One vector is turned by the same rotation once a step. Each row is the vector after some number of steps, and that number follows the row.
The counts run from 0 to 907.
[81,10,-24,-16,6,0,-49,15,18,7,13,-12,17,3,23,-11,-27,19,-1,-4,-39,-13,-15,3,-7,36,-14,3,12,-20,-22,-25,6,-2,-12,29,-28,16,-38,31,-11,42,-4,-28,18,-22,8,23]
623
[75,-3,-8,-19,-5,14,-47,-11,38,-1,8,-16,5,-7,43,-23,-42,2,-11,-5,-40,-6,-7,1,4,40,-12,15,21,-30,-2,-12,23,2,0,22,-18,36,-5,13,-4,46,0,-1,19,-26,10,9]
231
[39,34,-18,9,3,-9,-19,9,16,-9,-2,-13,-40,-19,-9,13,12,-41,-1,-15,-38,-32,-48,-2,-12,50,-23,26,12,16,-19,-4,9,-25,12,14,-22,6,-53,10,-18,28,10,3,36,-6,-40,-11]
575
[51,-12,-16,-29,-28,-5,-18,6,66,-27,10,-3,-35,-21,9,35,-10,-39,17,-22,-44,-11,-16,8,7,34,1,-6,19,-3,-16,-26,4,-14,14,5,-45,29,-21,32,4,19,24,7,14,6,-20,19]
98
[65,13,-41,-5,-12,-2,-15,26,19,3,12,-8,3,-8,2,-19,1,-2,5,-7,-42,-5,0,2,-9,30,-31,-8,23,7,-20,-49,11,-27,4,23,-29,2,-44,42,-50,27,-18,-29,16,-8,13,15]
741
[44,1,-41,-3,-37,8,-7,5,14,-19,2,-11,-3,-14,-10,11,-26,-58,24,-20,-30,1,-13,0,6,53,7,18,15,-5,-10,-5,20,-21,16,0,-45,27,-15,41,-44,34,4,33,26,3,4,14]
329
[80,17,-19,7,7,-5,-21,3,53,-9,-17,1,-12,-20,9,1,-18,0,-15,-26,-52,10,-16,7,9,27,-36,19,18,17,-6,-15,-24,-11,-20,15,-10,13,-51,30,1,21,11,-28,37,5,-16,9]
139
[70,18,-17,-14,10,3,-38,-7,61,-14,2,-9,-20,-8,4,24,5,14,17,-28,-50,-5,-1,-3,-4,36,-21,-14,16,-8,-14,-16,4,-12,2,1,-26,19,-40,32,10,29,-5,-13,26,-17,-42,10]
794
[46,-3,-14,17,4,18,-30,-25,16,10,-36,-17,-5,-15,48,-25,-38,-33,-32,-9,-55,10,-12,0,11,28,-3,37,-2,-2,-1,-4,29,-17,4,5,-11,5,-24,-4,-24,61,18,9,33,-13,-7,-17]
8
[62,10,-4,-4,-6,8,-29,8,11,11,-9,-3,-21,-17,7,-33,-18,-26,-12,5,-27,-31,-34,-14,-21,44,-20,8,34,5,-16,-32,20,-25,34,29,-19,19,-16,7,-48,49,-9,6,35,-27,-10,-21]
460
[64,3,-17,-39,-23,-13,-22,25,15,-3,-5,-5,0,18,21,7,-25,-7,4,-10,-51,4,1,20,3,45,13,-2,4,-20,-21,-12,9,5,-13,19,-30,25,-30,47,-2,60,11,0,10,-1,4,33]
760
[46,4,-5,29,18,6,-59,-7,40,3,-15,-18,-12,-22,34,-4,-12,-32,-20,-22,-59,-25,-28,6,18,37,-16,26,-13,2,-17,-15,20,-24,6,7,-19,-26,-35,-4,-10,37,22,-11,28,-5,-26,-10]
134
[61,9,14,-24,-14,-4,2,-8,26,-8,-30,-19,-28,-28,27,-3,-15,-34,-22,-28,-63,0,-5,-8,23,51,-13,33,25,18,4,16,20,-3,3,-1,4,21,-15,12,-1,51,21,14,30,-6,-10,-11]
820
[61,25,3,-29,-18,-7,-33,12,14,-2,22,-23,-11,-18,31,-1,-2,-26,11,-19,-41,-41,-41,-13,-16,55,-7,8,17,-5,-22,9,30,0,9,4,-18,18,-23,8,-17,42,3,4,25,-42,-18,-7]
344
[36,4,-6,-20,-3,-26,-24,29,53,-6,-3,-16,-39,-11,8,29,9,-32,2,-38,-56,-2,4,25,23,32,-19,16,18,8,-15,-24,4,-24,6,-4,-13,1,-47,24,20,29,10,-17,26,2,-36,13]
532
[65,21,17,-11,-2,-7,12,-1,38,-12,-32,-8,-46,-22,7,3,19,-19,-20,-20,-58,-19,-12,-6,-2,45,-26,0,29,32,-1,-13,15,-24,15,3,1,11,-39,20,-8,39,5,7,34,-9,-33,-14]
692
[46,-6,-45,1,-24,-5,7,24,9,13,-4,-10,1,-6,3,-16,-17,-42,6,-9,-46,11,12,11,7,37,-7,17,17,-3,-9,-38,24,-32,-3,15,-25,7,-40,47,-51,39,-8,4,22,16,25,19]
867
[44,31,-25,18,-3,-7,-32,3,15,-4,-6,-17,-11,-28,11,10,0,-42,5,-30,-47,-17,-43,-8,-12,36,-19,35,1,19,-25,7,12,-22,6,-2,-14,-9,-55,-3,-25,24,12,-6,42,-17,-32,-23]
839
[68,8,1,-22,-14,0,-49,22,46,8,9,-14,0,-26,34,-11,-7,-5,7,-27,-48,-1,-3,-10,14,18,-27,-19,33,14,-24,-28,6,-18,20,-11,-19,-3,-5,12,-14,42,2,-33,26,-31,-2,-18]
512
[21,-9,-20,-29,-32,-14,-30,27,26,4,15,-25,-9,-25,44,13,-18,-68,6,-18,-47,-11,-26,22,3,25,15,22,3,-10,-30,-14,27,-17,9,3,-40,6,-26,2,-20,37,28,-7,14,-11,-2,3]
491
[55,20,-42,40,16,17,-39,0,8,-2,-18,-6,6,-3,-13,-4,-8,-18,16,-26,-45,-2,2,-8,10,51,-17,18,-5,0,-9,-15,28,-38,15,-7,-18,-20,-40,35,-38,34,-9,13,28,4,-23,9]
296
[47,11,-36,-6,-24,-7,2,18,20,-18,-14,0,-30,1,-24,25,-12,-42,12,-20,-37,-5,-20,14,-2,45,5,10,17,3,-23,-11,-6,-10,8,10,-35,32,-38,40,-28,41,14,26,30,14,-19,17]
319
[68,3,-2,-4,-6,10,-7,-16,40,-40,-25,-16,-36,-9,22,13,-14,-18,-27,-24,-58,-3,-4,15,31,47,-6,28,8,9,1,3,6,-11,-1,3,-25,18,-10,24,8,46,24,13,18,16,-10,17]
812
[67,-6,-4,-21,-26,8,-50,10,34,21,-2,-7,5,-12,51,-20,-34,-18,-3,-10,-47,4,-12,-9,11,20,1,0,20,-5,-30,-17,10,-10,13,-4,-21,7,5,3,-21,60,17,-17,22,-31,3,-17]
503
[44,6,-38,21,7,26,4,-28,22,-35,-22,-25,-25,-9,10,0,8,-19,-18,-15,-54,0,16,3,17,36,-18,24,7,8,5,-29,32,-39,7,12,-32,5,-40,28,-44,43,-11,13,10,19,-7,11]
697
[19,2,-28,-1,-16,2,-9,-2,4,12,-19,-21,-21,-22,31,0,-19,-67,-11,-9,-43,-5,-32,5,-5,31,-2,44,11,2,-18,-3,24,-24,11,12,-13,15,-43,-7,-37,51,9,15,42,-18,-22,-20]
713
[34,15,-8,5,6,0,-56,15,27,5,-4,-34,-4,-21,33,9,-11,-34,2,-47,-52,-5,-9,8,32,29,-12,30,2,0,-25,6,15,-23,12,-24,-14,-21,-19,-4,4,45,20,-24,34,-17,-18,-13]
397
[49,-13,-31,1,-1,5,-31,-25,49,-13,9,-37,13,-28,31,1,-25,-34,17,-41,-50,7,12,-10,30,44,-12,28,9,-6,5,1,34,-19,-11,-1,-22,13,-25,20,-10,16,-6,3,18,-10,6,9]
117
[47,3,-24,-22,-12,-18,-1,13,51,-7,-24,-15,-23,-19,23,24,-11,-20,-6,-41,-62,28,1,19,21,19,-11,26,24,12,-15,-11,-9,-11,-18,-3,-17,14,-58,25,11,35,12,-23,27,6,-12,17]
267
[22,7,-22,5,4,11,4,-9,-1,-10,-18,-40,-22,-5,34,-11,-2,-41,-26,-8,-61,-13,0,11,11,41,-11,52,5,-5,7,-13,44,-27,0,16,-12,6,-41,9,-35,56,4,18,18,3,-3,1]
705
[52,10,-15,14,0,-11,-25,22,52,-6,-14,-6,-25,-34,6,9,-4,-37,-13,-29,-50,-5,-24,13,18,31,-34,30,15,29,-13,-18,-14,-25,2,5,-15,-8,-43,14,-1,10,21,-29,41,15,-17,-1]
141
[63,19,19,-1,-1,8,-8,19,23,-13,-40,-5,-39,-3,7,-6,5,1,-34,-18,-64,0,7,4,25,38,-25,8,31,26,-10,-26,2,-26,26,-9,-6,-5,-14,26,-19,55,7,-14,27,10,-16,-3]
419
[42,38,-2,-12,-27,-6,5,31,-12,-3,-26,-27,-19,-1,21,5,1,-24,-7,-26,-63,4,-3,1,18,33,-4,30,17,25,-18,14,16,-16,5,-16,-7,2,-23,16,-26,68,6,-9,34,-9,0,-4]
165
[69,25,-31,28,3,-9,-21,-1,22,1,-11,-7,13,-28,-8,-10,-21,-25,13,-30,-45,-4,-16,-15,5,61,-26,29,-4,18,-8,5,10,-19,-15,8,-3,-15,-47,38,-22,16,1,-3,43,7,-12,2]
22
[43,13,-5,-37,-39,-13,2,22,27,-12,20,-19,-22,-18,32,22,16,-35,8,-14,-54,-27,-32,6,-18,32,1,-8,15,14,-29,-16,10,-11,2,12,-39,7,-40,24,-31,39,20,-5,4,-10,-6,4]
480
